These views show one set of named points, seen from different sides, and a view may be mirrored.
A view may leave some points out. In some views, one point has been moved. Which views, in the order they come, and which point in each? Write - if no view has one.

-- scene 1 --
panel a:
  k34 [ 16 -10  13   2 -20 -21  -6 -12]
  k89 [ 13   2   3  15 -22 -24 -10 -31]
  k170 [ 15  -3   7  12 -19 -24  -9 -26]
  k951 [  5  -1   3  13 -29 -20 -13 -24]
  k761 [ 11  -2   5  13 -22 -23 -11 -27]
  k554 [ 11   2   2  11 -26 -23 -11 -26]
  k231 [ 11  -1   3   7 -27 -21 -10 -20]
  k812 [ 13  -6  11  15 -17 -23 -10 -27]
  k230 [ 15  -8  11   6 -20 -22  -8 -17]
  k551 [ -2 -10  12  16 -27 -16 -16 -21]
panel b:
  k761 [ -9   4  -5  12   6 -16  -1  -7]
  k231 [-14  -3  -6  12   5 -22  -2  -9]
  k170 [ -9   6  -5  11   3 -15   0 -10]
  k812 [ -7  11  -4   9   6 -15   2  -8]
  k554 [-10  -1  -5  14   6 -16  -4  -7]
  k34 [-19   8  -5   4  -1 -28   5 -16]
  k89 [ -5   3  -5  15   6 -11  -3  -6]
  k230 [-15   7  -5   6   1 -24   3 -12]
  k517 [ -8  21  -4   4   1 -16   8 -12]
panel c:
  k89 [ 12   6  14  -5  16 -18   0   0]
  k231 [  6  -1   9  -5  10 -10   6  -1]
  k551 [  4 -12  15  -8   2 -23   0  -5]
  k517 [ 14  10  20 -19   6 -17   1 -18]
  k170 [ 11   6  14  -9  12 -14   3  -6]
  k951 [  6  -4  11  -4  10 -17   2   2]
  k812 [ 12   5  16 -12  10 -18   0  -9]
  k278 [ 19  20  17 -12  18 -13   1 -10]
  k34 [  6   1  11 -14   2  -4  10 -14]
  k230 [  8   2  12 -12   5  -9   7 -11]
panel d:
  k812 [ 11 -30  17  -3 -14 -10  30  -4]
  k231 [  9 -20   9  -5  -5  -7  34   0]
  k517 [  6 -39  22  -9 -20 -11  30  -5]
  k278 [ 14 -30  33  -5 -14 -13  39  -5]
  k170 [ 11 -26  17  -4 -10  -9  33  -3]
  k761 [ 13 -24  14  -1  -9  -9  31  -2]
  k951 [ 14 -20   7   1  -6  -7  28  -1]
  k554 [ 14 -20  13  -1  -6  -8  33  -2]
  k89 [ 18 -22  19   2  -9 -10  31  -3]
  k34 [ -2 -29  11 -16 -10  -7  36  -1]
  k230 [  3 -28  12 -11 -10  -8  34  -2]
panel e:
  k951 [19  3 -9  7 -5 -1  5 -5]
  k230 [ 12   1  -4  16 -15  -2   3 -16]
  k89 [ 11   2 -10   8  -2   6  11  -8]
  k170 [  9   1  -7  12  -7   3   8 -13]
  k551 [ 19   6  -6   4  -4  -8  -8 -10]
  k761 [ 12   2  -8   9  -5   2   7 -10]
  k278 [ -2  -2  -7  14  -5  11  16 -19]
  k554 [16  1 -9 10 -6  3 10 -6]
  k231 [ 19   2  -7  13 -12  -1   7  -7]
  k517 [  2   3  -2  11  -7  -3  -5 -24]
panel f:
  k89 [  7 -26 -15   4  21  -7   0  12]
  k554 [  8 -23 -14  -1  20  -7  -4   8]
  k230 [  5 -16 -20  -6  15 -10   6  -1]
  k517 [  1 -21 -25   4  15 -10  19   3]
  k34 [  4 -12 -21  -9  14 -10   8  -5]
  k812 [  4 -24 -20   4  16  -9   8   6]
  k170 [  6 -21 -17   0  19  -8   5   7]
  k278 [  3 -20 -16   5  27  -3  17  14]
  k551 [  8 -29 -23   2   5 -16  -7  -2]
  k231 [  8 -19 -15  -6  17  -8  -5   3]
panel g:
  k278 [ -9 -10 -10  10 -10  26  -7 -51]
  k230 [  6  -5   3  14  -8  20   1 -39]
  k551 [ 14   3  -1  33  -5  18  -3 -33]
  k34 [  6  -6   8  10  -9  19   4 -37]
  k89 [  6  -2 -13  21  -6  26  -5 -48]
  k812 [  0  -4  -5  20  -8  22  -6 -42]
  k517 [ -9  -8   1  17 -10  18  -8 -37]
  k170 [  4  -4  -6  17  -8  24  -3 -44]
  k761 [  7  -2  -8  21  -6  24  -3 -44]
  k951 [ 15   1  -8  25  -5  24   0 -43]
  k554 [ 11  -1 -10  19  -6  26   0 -47]
  k231 [ 15  -2  -4  17  -6  24   3 -44]
Views with a point moved: panel e
  out of place in panel e: k517

-- scene 2 --
panel a:
  k494 [-13 -17 -21  21  -6 -20  -4   0   8  -5  17   8]
  k906 [-15 -14 -14  29   2 -19  -9 -10   5 -19  16   3]
  k709 [-10 -19  -7  29  -6 -15 -10   1   1 -14  11  16]
  k640 [-12 -15 -22  32  -1 -23  -4 -13   9 -13  16   4]
  k85 [ -9 -18 -22  26  -7 -21  -2  -3  10  -6  16  11]
  k346 [ -6 -17 -17  33  -6 -20  -3  -7   9 -12  13  13]
  k914 [-11 -15 -12  31   0 -18  -8  -8   5 -19  15   7]
  k196 [-11 -17 -19  27  -5 -21  -4  -6   8  -9  15   9]
  k380 [-16 -15 -10  22   0 -16 -10   0   5 -19  18   3]
panel b:
  k380 [-27   3   7  -7 -27  33 -12 -12  -1  -1  34  15]
  k196 [-21   8  18 -11 -34  36  -5  -9   1   0  33   6]
  k709 [-24   9  10 -13 -26  26 -10  -6   6   7  26  11]
  k914 [-24   4  13  -6 -34  30  -8  -6   5   1  35  14]
  k906 [-27   2  12  -6 -37  32  -8  -8   2  -2  36  17]
  k494 [-22  10  17 -15 -29  39  -6 -13  -4  -2  31   4]
  k640 [-22   5  20  -7 -41  36  -3  -7   2  -3  38  10]
panel c:
  k346 [-18  25  21 -11   5  14  22   2  11   5  -7   6]
  k640 [-23  26  16  -9   3   7  26   2   6  12  -7  10]
  k85 [-15  24  24 -12  -1   7  26  -1  15   7 -10   9]
  k709 [-18  18  22 -12   0  25  22  -4  10   4 -17  -1]
  k914 [-24  21  17  -7   4  16  24  -2   2   8 -13   4]
  k906 [-26  21  15  -7   1  13  26  -3   0  13 -14   6]
  k380 [-23  17  20  -6  -3  14  28  -8  -1   9 -20   3]
panel d:
  k494 [ -7  12  18 -12   3   3 -13  14 -13 -13  28  36]
  k914 [  4   6  12 -16  -3   5 -10  14 -27  -8  22  33]
  k346 [ -2   6  18  -9  -2   9  -6  14 -25  -7  28  38]
  k380 [  3  10  11 -24   2   1 -13  14 -22 -14  19  30]
panel e:
  k196 [-23 -45  13 -18 -16 -12  -8   2  -9  -8   6   0]
  k640 [-24 -40  13 -15 -15 -11 -16   4  -4  -7   7  -2]
  k85 [-24 -47  13 -19 -18 -16  -5   1 -11 -10   6  -1]
  k914 [-20 -41  12 -18 -14  -3 -12   6  -6  -2   0   4]
  k709 [-21 -50  10 -23 -11  -3  -4   3 -13  -1  -3  10]
Views with a point moved: -
